In the data rows, 128 means zero.
Some points, each followed by its number:
array([134,  47, 128,  87, 141, 121,  86, 127, 112, 166, 157, 160,  90,
        81, 143,  79, 118, 182, 154, 110,  73, 118, 151,  59]) 0
array([119,  86, 127,  74, 169,  88,  74, 152, 112, 176, 225, 182,  88,
        72, 165, 138, 169, 120, 121, 149,  73, 147, 143,  38]) 1
array([116, 139, 115,  77, 165,  70,  93, 122, 118, 151, 205, 179, 118,
        94, 131,  73, 184, 134, 158, 124,  84, 117, 106,  39]) 2
array([ 97, 101,  85,  58, 167,  77, 136, 111,  95, 157, 167, 179, 137,
        93, 161, 104, 172, 133, 156, 140,  63,  98, 117,  22]) 3
array([113,  83, 127,  52, 170,  72,  91, 132, 123, 163, 193, 183,  83,
        86, 152, 122, 161, 131, 122, 140,  90, 134, 162,  39]) 4
array([110,  93, 129,  94, 158, 115,  71, 141, 150, 164, 190, 194,  83,
       121, 164, 104, 177, 107, 139, 110,  65, 153, 188,  65]) 5
array([102, 124, 116, 115, 151, 132, 100, 148, 123, 136, 126, 181, 116,
       120, 171,  76, 152, 122, 174, 100,  82, 135, 140,  84]) 6
array([129, 124, 152, 129, 153, 138,  66, 142, 144, 129, 155, 145,  70,
       138, 149, 135, 176,  93,  98, 126, 137, 155, 160, 134]) 7
array([138,  58, 153, 122, 123, 143,  94, 119, 142, 141, 109, 138,  40,
       125, 122, 102, 101, 166,  98, 106, 103, 118, 184, 101]) 8
array([131,  97, 122,  99, 133, 117, 146, 122, 106, 126, 116, 104, 133,
        96, 138,  55,  87, 191, 142, 105,  97, 103, 128, 101]) 9
array([110, 118,  96, 122, 130, 100, 153, 109, 116, 116, 103, 134, 191,
       109, 145,  40, 103, 166, 176, 100,  81, 107, 108,  75]) 10
array([150,   0, 130,  97, 162, 142, 119, 125,  99, 171, 130, 133,  35,
        89, 154,  47,  59, 223, 125, 108,  55,  90, 207,  32]) 11
array([120,  70, 105,  88, 149,  66, 142, 113,  76, 146, 153, 160, 139,
        89, 170,  60, 113, 184, 156, 113,  51,  75, 113,  23]) 12
array([136, 110, 123,  85, 156, 100,  80, 130, 119, 138, 184, 162, 100,
        83, 157,  93, 172, 110, 134,  98,  73, 127, 156,  59]) 13
array([ 97, 125, 106,  97, 155,  82, 126, 125, 112, 115, 145, 142, 154,
       102, 135,  52, 128, 165, 152,  99,  95, 116, 134,  82]) 14
array([132, 112, 112, 104, 136, 104,  97, 121, 140, 112, 169, 168,  99,
       106, 152, 116, 163, 102, 130, 115, 104, 122, 118, 103]) 15
array([ 93, 138, 111,  77, 149,  87,  78, 120, 126, 129, 187, 182, 145,
        93, 140, 100, 188,  77, 137, 100,  91, 123, 120,  61]) 16
array([ 69, 134,  95,  62, 176,  61, 101, 112,  92, 128, 207, 166, 142,
        86, 153,  85, 181, 109, 146, 135,  70, 120,  92,  49]) 17
array([124,  45, 116,  78, 164,  96, 126, 143,  84, 159, 168, 156, 106,
        86, 176,  78, 107, 180, 150, 134,  47,  89, 160,  25]) 18
array([113, 130, 115, 100, 151, 113,  94, 127, 127, 132, 166, 147, 143,
       105, 152,  84, 160, 116, 116, 111,  97, 116, 132, 104]) 19
array([164,  67, 159, 128, 108, 133, 140, 121, 105, 129,  94, 101,  67,
       123, 116, 107,  71, 205,  66, 105, 132, 101, 174, 149]) 20
array([126, 155, 111, 113, 143,  92, 117,  99, 126, 103, 134, 137, 157,
       113, 133,  73, 150, 152, 152,  97,  91,  96,  87,  79]) 21
array([127, 132, 105,  82, 137, 115, 125, 131, 116, 108, 140, 119, 148,
       112, 142,  67, 107, 161, 153, 127,  98,  83, 119,  84]) 22
array([ 95,  89, 123,  77, 190,  82,  92, 137, 126, 176, 195, 193, 101,
        62, 152, 114, 167, 111, 124, 131,  59, 125, 129,  40]) 23
array([107, 125,  97,  54, 170,  57, 135, 113,  71, 155, 223, 174, 158,
        85, 155,  98, 138, 127, 153, 124,  80, 106, 116,  13]) 24
array([140,   0, 117,  63, 181,  96, 118, 128,  87, 169, 186, 156,  44,
        78, 161,  79,  64, 217, 128, 137,  47,  74, 205,   5]) 25
array([157,  44, 154,  98, 136, 124, 110, 139, 115, 148, 129, 147,  62,
       129, 145,  74, 120, 158, 112, 127,  75, 116, 192,  88]) 26
array([ 97, 135, 101,  92, 133,  93, 132, 128, 105, 140, 156, 160, 177,
       109, 137,  70, 119, 174, 169, 103,  81, 103, 104,  53]) 27
array([121,  99, 117, 132, 159, 113, 115, 156, 106, 171, 142, 179, 157,
       115, 156,  80, 131, 174, 145, 121,  89, 123, 142,  52]) 28
array([131, 221, 135, 175, 140, 145, 130, 133, 158, 100, 121, 138, 212,
       141, 116, 149, 194,  78, 172, 154, 154, 148,  64, 155]) 29
array([161, 172, 130, 172, 113, 154, 172, 118, 128,  96, 100,  93, 170,
       170, 102, 178, 113,  99, 124, 172, 160, 147,  87, 181]) 30
array([147, 208, 132, 143, 108, 146, 164, 120, 157,  92, 120, 109, 134,
       173,  62, 255, 126,  73,  93, 160, 212, 167, 107, 202]) 31
array([174, 143, 148, 131, 102, 138, 200, 103, 121,  99,  68,  66, 122,
       168,  68, 228,  81, 118,  88, 186, 214, 126, 159, 183]) 32
array([193,  95, 165, 135, 117, 182, 186,  93,  96, 107,  78,  61,  99,
       159,  83, 226,  60, 179,  94, 190, 173, 125, 158, 176]) 33
New points follow, each followed by the numbers of its three nearest points above by angle, nearest first.
array([140, 168, 126, 165, 103, 129, 188, 137, 130,  93,  88,  81, 180,
       152,  96, 196, 100, 119, 129, 159, 176, 152,  65, 181]) 30 31 32
array([ 74, 232, 108, 157, 150, 117, 121, 144, 169, 129, 145, 152, 207,
       133, 147, 134, 213,  36, 194, 134, 143, 154,  78, 143]) 29 16 31
array([160,  39, 168, 163,  97, 157, 147, 122, 118, 147, 100,  92, 101,
       154, 142,  95,  42, 180,  91, 121, 135, 131, 161, 154]) 20 8 33
array([ 85, 162,  93, 112, 155, 117, 101, 148, 137, 116, 174, 169, 167,
       112, 152, 104, 186,  78, 187,  94,  79, 143, 100, 103]) 16 17 19
array([109, 170, 119, 111, 110, 103,  88, 120, 130, 125, 153, 145, 156,
        98, 144, 116, 187,  81, 138, 115, 141, 127,  86, 132]) 16 29 19
array([108, 168, 126, 176, 123, 141, 101, 125, 136, 127, 124, 125, 176,
       127, 125,  95, 148, 114, 148, 105, 123, 131, 123, 107]) 29 21 10
array([123, 185, 115, 172, 123, 146, 123, 149, 165, 112, 120, 116, 180,
       147, 126, 149, 168,  90, 162, 129, 129, 127,  95, 160]) 29 30 31
array([110, 181, 101, 150, 138, 135, 140, 145, 130, 120, 116, 136, 176,
       117, 133, 102, 144, 131, 149, 125, 116, 111,  86, 131]) 29 21 10
array([121, 167, 167, 113, 102, 136, 114, 129, 160, 141, 123, 102,  81,
       139, 104, 200, 165,  49,  49, 129, 183, 156, 154, 250]) 31 32 7
array([132,  96, 137, 142, 107, 119, 168, 131, 106, 121,  90,  90,  92,
       126, 112, 126,  36, 177,  98, 104, 173, 101, 154, 179]) 20 33 32
array([101, 148, 125, 132, 132, 124,  77, 139, 150, 138, 134, 175, 128,
       115, 142, 119, 190,  72, 145, 114, 109, 139, 118, 116]) 16 15 6
array([149,  95, 142, 162, 107, 150, 140, 128, 134, 123, 111, 117, 110,
       140, 105, 125,  90, 154, 104, 122, 105, 139, 139, 139]) 20 33 8
array([153,  79, 141, 141, 104, 147, 170, 136, 129, 121,  82,  76, 100,
       102, 120,  91,  63, 177,  95, 100, 134, 112, 165, 162]) 20 9 8
array([126, 185, 102, 181, 124, 153, 144, 115, 129, 100,  91, 121, 182,
       140, 119, 114, 135, 129, 151, 130, 121, 143,  85, 127]) 29 30 10
array([ 99, 104, 111, 120, 161,  94, 133, 149, 120, 159, 154, 171, 151,
       148, 144,  97, 116, 153, 181, 136,  74, 116, 128,  63]) 28 27 12
array([129, 157, 108, 156, 128, 143, 107, 142, 133, 126, 144, 138, 173,
       135, 138,  99, 129, 107, 174, 105, 121, 142,  94, 135]) 29 21 10
array([104, 199, 131, 146, 124, 135, 122, 117, 143, 103, 122, 132, 173,
       131, 114, 153, 169,  73, 112, 132, 185, 144,  85, 164]) 29 31 30
array([129,  91, 138, 138, 126, 160,  86, 145, 169, 154, 146, 113,  58,
       135, 145, 124, 152, 112,  81, 136, 139, 143, 189, 145]) 7 8 26
array([134, 175, 117, 162, 124, 146, 175,  95, 116,  84,  68,  98, 207,
       136, 130, 126,  93, 157, 146, 129, 129, 122,  61, 161]) 30 29 10
array([111, 211, 126, 181, 129, 146, 141, 138, 123,  83, 117, 112, 201,
       147, 126, 118, 164, 117, 190, 120, 164, 138,  68, 135]) 29 30 31
array([ 71, 234,  93, 132, 132,  90, 105, 120, 148,  98, 155, 150, 181,
       118, 133, 125, 222,  37, 142, 112, 157, 121,  57, 134]) 29 16 17
array([126, 197, 123, 166, 130, 147, 131, 129, 158,  88, 107, 123, 183,
       144, 120, 143, 161, 117, 141, 135, 148, 145,  88, 163]) 29 30 31
array([ 97, 208, 121, 111, 107, 106, 136, 122, 128,  94,  98, 110, 218,
       131, 128, 108, 142, 126, 158, 121, 178, 121,  51, 162]) 29 30 21
